Rows are one point carried round by a steady rotation, each followed by how many steps it has turned.
The counts run from 0 to 375.
[-18  -8 -27  -1   3  21  14  14 -18  -1   2  -5  -9   7 -14   3 -16  -2
  -4  -6  13 -35  29  33   3 -49  -2  -9   1  -1  39  21  25  13  -3  16
   7   7  21 -27 -14 -17   8  -4 -32 -21   4  24  10   8] => 1
[-12   8   4 -25  27 -14   3  18  -7  29 -12   3 -43  11  25 -10  35 -23
   4  15   9  37 -20   2  -6   7  10  22   4   8   4 -16  -2   1 -29   1
  15  17  -3  15  29  23  18  16 -10 -13  16 -37 -25  -9] => 61
[ 10 -12   6  -5 -17  36  13   2  -3 -14  12  13   1  -4  -2  49  -3  -9
 -18  27  -7  10  -6  15  10  16   4 -38  -6   4  20  -2   3 -22   7  24
  -5  -9  26  30  22 -13  45 -12 -15  -7  14  21   3  -4] => 153
[ -7  12  10  -7  26   3 -11   5  -8   7 -12   0 -29  -7  20  -5  -5 -39
  -1   3   5  50 -32  16 -12  27  19  -7   7  24  -9  -4  -3  16   2 -18
   1  -3 -15  22  -6  11  21 -10   9  -8  34 -56 -23 -11] => 337
[-26   1 -12 -15  20  -8  36   7   5  -3 -29  29 -30   3  13   1  -2   9
  11   0   6   8  13  -5   4 -13  10 -19  -1 -36  14  15  -9  -9 -35   0
 -30 -18   7 -17  20 -22  20   1 -17 -35  38  24 -14  11] => 319
[  5   8  -3 -31   0 -31  16  10  14   2 -26  26  -4 -10   8 -13  20  12
  22 -16  21  39 -30 -11  10   4 -15  38 -11   3 -24  -9 -17  13  18 -45
  -8 -12 -13   8   1  -3 -13  11  -7   0  -3 -46  -7 -15] => 334
[-29  -9 -17   0   2  -1  -1 -23 -18 -10 -17 -16  -1  -2 -11 -29  -3   4
  -7  -1  10  -7  23  -8  24 -16  -2 -26   9 -35  -2  48   3  -6 -18   2
 -27 -27   2  -6 -15 -28 -11 -13 -11 -31  10  40  -8 -17] => 125
[ 15 -15  22  -4  10 -31 -20 -27  22 -26  11  -5   6  -9  -3  -8  21   7
  -4  16 -24  34   9 -19   1  33 -15 -19  -5 -12 -14  -6 -29  10 -32   9
   7  17  -9  30  38  30  -7  11  19  -2   7   0   1   2] => 227
[-24   6   6 -42 -17 -21  -3   2  16  21 -26 -14 -25   7 -13  -6  17   8
 -25 -24  25  35  -8   8   6   7 -37   3  -6  16 -13 -32 -12  -6   0  -7
 -19 -13  -9  33  -4   4  11  -7 -17  -9  20   7 -15 -23] => 141
[ 10 -13 -13   8  -4  -1  29 -10  -5   3  19  -2  33   8 -35   2   0  26
   7  44   0 -26  27  -7  -3 -20  -9   1   0  -8  22  33  21 -16   9  17
  -3  -6   8 -12  -1 -20 -15   7 -10  -6 -32  38  11   7] => 280
[ 18 -30  -4 -20  -9  15 -29  10  22   5  -6   9 -35  19 -18   6  28  36
 -15  26  14 -37  17 -15   1  -5  -5  -8  18 -12 -14 -19  11  -1 -25  17
  18 -11 -11  -5  26 -26 -11  11 -21  -2 -12   7 -23 -27] => 22
[ 28 -14   2   0  -2 -14 -28 -12  -6 -15  12 -20  25 -20 -26 -23  -7   3
  11  25  11  10  23  -4  12  -3   1  -2  16   7  -4  19  -9  34   7  -7
  29   5 -26   3   4  15 -32   8   6   9 -42 -43  11  -7] => 94
[  9   1  11  11  36 -12  30  -3   4 -26  14  25  -2   3  -2  20  10  -1
  10  28  -9  13   3 -19  -3  18  31  -5   2 -26  19  34  28 -11 -17 -13
  -1  -3 -18   3  36 -20  10   7   2 -10  12  37  -3   2] => 41
[  6 -12  -2   3 -13   7   5   2 -11 -12  -5   2   5 -27  13  19 -29   0
  15  27 -17  22   9  21  -3  -1   3 -37   4  -2  22  -9 -46   5  -8  19
  -3   3  19  17  28  24  34 -10  -5 -21   8 -36   9  34] => 72
[-24  -7 -23   3  34  16  27   6   6 -14 -20  30 -28   5  22   0   1  -2
   5 -13  -2  -8  -3 -11  -1 -20  16 -19  -3 -25   7  24  -1  -4 -30  -2
 -19   1  19 -23  13 -28  12   3  -9 -28  46  15  -9   2] => 320
[-14  -4   0  23  22  35  16   5   2   5  17 -11   0  17 -24  17 -17 -14
 -25  12  -6 -16  21  20 -10 -12  18 -21 -11   3  39  20  26  18  -6  53
  -5  19  13 -21 -13 -12  19   8  -6  -3  11  23  10   2] => 277
[-17  11   0 -14  12 -20  40   0   7   4 -24  15 -23  -4   2   3  -8  11
  14  13   5  23  18 -10  -6   2   5 -18   3 -37  14  18 -16 -16 -31  -3
 -37 -20 -10  -3  25 -18  19   0 -14 -31  30  33 -12  22] => 318
[ 34   8  26  -8  -3 -15   0   7  24  25  11  -2  -8  -5 -30  19 -11  19
  -1  40   2  27  11  10 -29  32   0   5  19  20   5 -29 -12  11   5  11
   3  -1 -36  14   9  12  10   9   2  13 -25 -35 -12   8] => 183
[  1  -2   1 -18   6 -19   2   5  23  36 -16  -5 -12  13 -34 -29  19  35
  -9   0  21 -16   7 -11  -8  -2 -21  31   8  17 -18  -2  21  11   7  -8
  -9 -14 -29 -17 -32 -32 -34  19  -6   3 -17   2 -22 -27] => 15
[-17   8   2   5  -3  -8 -27   0  -7  18 -15 -41 -20 -11   3 -49  -7   0
  -8 -26   6 -10   0  23  -3   2 -15  13  -7  25  -7 -23 -10  28   0   6
   9  20  -7  -8 -49   8 -20   6   3  -2   6 -44  -4  -1] => 98
[ 17 -14  -1 -12 -26  10   0   4   6   3  -2  27   7   6  28  15  25  27
  17  34  -4 -11 -36 -13  19   9  -5   2 -16  -6 -13 -26 -34 -20   4  19
   6   7  34   8  19  -3   3  24   1   4 -16 -57 -12   1] => 66
[-32  -6 -25   2   3  -7  17  -9 -27 -31   0   3   8  -7  34 -16  20 -13
  16 -19 -11  -5 -14   7  27 -24 -14  -2 -21 -10  26  23   0  -5 -13 -10
   4  24  41   9   5  14   1   1 -13 -23  24  14  16  11] => 239
[ -6  -2  23   1  -9  -1 -36   9  25 -30 -13  -1 -32  -3  20   1   1  -3
 -19 -42   0   1 -12   1  28  30   6 -14 -18 -15  -5 -36 -19  26 -24  11
  17  15 -10  18   5  20  14  12   1  10  26 -30   1  -5] => 224
[-29   1   0  17  10  20  16  10   2  17  -3 -17  -8  24 -18  10 -20 -10
 -26  -5   3 -13  14  27  -4 -16   5 -16 -12   6  34   4  15   7  -7  54
 -15  14  14 -13 -21 -13  26   6 -16  -4  16  22   5  11] => 276
[ -7   6  32  33   5   1   5 -25  -3 -24  14  -3  17   2  18  18  16 -10
 -12  12 -22  23 -15 -13  26  42  18 -22 -30 -26  15  12  -7 -14  -7  32
  -3  12   9  28   7  12  21  15  18   7  11  20   4  10] => 234
[ 24  -1  14  25 -18  13 -33 -14  -9 -16  10 -23  19 -18  -8 -24 -18   6
  -3   1   3 -14  -1   6  21  25   3  -6   3  20 -14   2  -1  27  27  -7
  26   0 -19   7 -42  -7 -25   8  18  15 -19 -45   6  -9] => 375
[  1   2  12   3 -31  14  -7   1 -13   5  -6   4 -14  -4  28  21  -9   0
   7  36  -3  10 -17  14  15  19  11 -20  -7  -9  11 -27 -36 -22   3  32
   2  -6  21  23  12   9  39   5  -5  -6  -8 -47 -11  18] => 347
[  1  -4  17  35 -30  16 -31 -14 -24  -4  22 -32  -7  -7  17 -10   2  12
 -15  15 -23 -38  10  14   3  26 -11 -23  -8  10   8 -14  -4 -26 -11  27
  18  16  19  21 -40  -9  -5   7  12  -3   4   5  -6  15] => 108
[-16  -9   1   9  -3  -8 -19  -5 -21  11   7 -35 -22  -5  13 -40  28   5
  -7   9 -20 -38  15  17 -15  -2 -28   5  -6  15   5 -19   9  -5 -37  19
  20  42  23  -2 -19   9 -19  15   2 -16  12  -1  -7   7] => 106
[ 10   3  18  -4  -8  13 -17   1  21  19 -13 -12 -18   6 -30  -1 -22  17
 -23   9  26   1   9  -2   7  29  15 -13  17   3 -22   1  11   0  14   7
 -13 -43 -40  -3 -35 -41  -1  -3   6   3  -5  -6 -31 -28] => 295
[ 25  -6  -3  13 -17   1  19  -5   2 -15  24   1  37 -14 -44  11 -14  31
   3  16   0 -26  12   3   7   1  -6   1   2  12  16  23  24   4  42 -16
   1 -16 -10  -3 -32 -33 -15  -3  -7  16 -29  21  20  -8] => 5
[ 11 -19  -2  21  11  14  20 -12   1  -4  31  -3  30  10 -37  10  -5  13
  -8  44 -15 -17  27  -3  -2  -7   1 -16   3  -6  24  39  25  -2   1  28
   1   0   6 -13  -3 -22  -4   7  -5   2 -22  36  11   0] => 279
[  8 -20  -7 -20  13   1  -4  -5  15  12 -14  15  -6  18  10  -4  35   6
   8  34   8  25 -22 -26  12 -10  -1   9   0  -7 -26  -3 -26   7 -13  21
   0   5  14  -2  32  11  -3  28   1  -1 -11 -52 -26 -16] => 341
[ -3   7  -6 -10  -3  32  19  16   2  27 -17  20 -12  20   2   9 -10  -3
  -1  10  31  -6 -30   3  20 -11  26  26   1   6   2   6  17   0  36   6
  -7 -19  -3 -22 -30 -36  14  11 -17   5 -12 -40 -18 -21] => 171
[  8   8  -1   7  12  21   9  16  -2 -35  -2  37 -10 -14  23  14  -2  -4
  10 -29  -2  -6 -41   0  20  21  27   4 -12  -3   2  15  22   7  23 -50
   6  -7  -2   2 -17 -39   7  -3  -8  -4  35 -15   1 -10] => 47
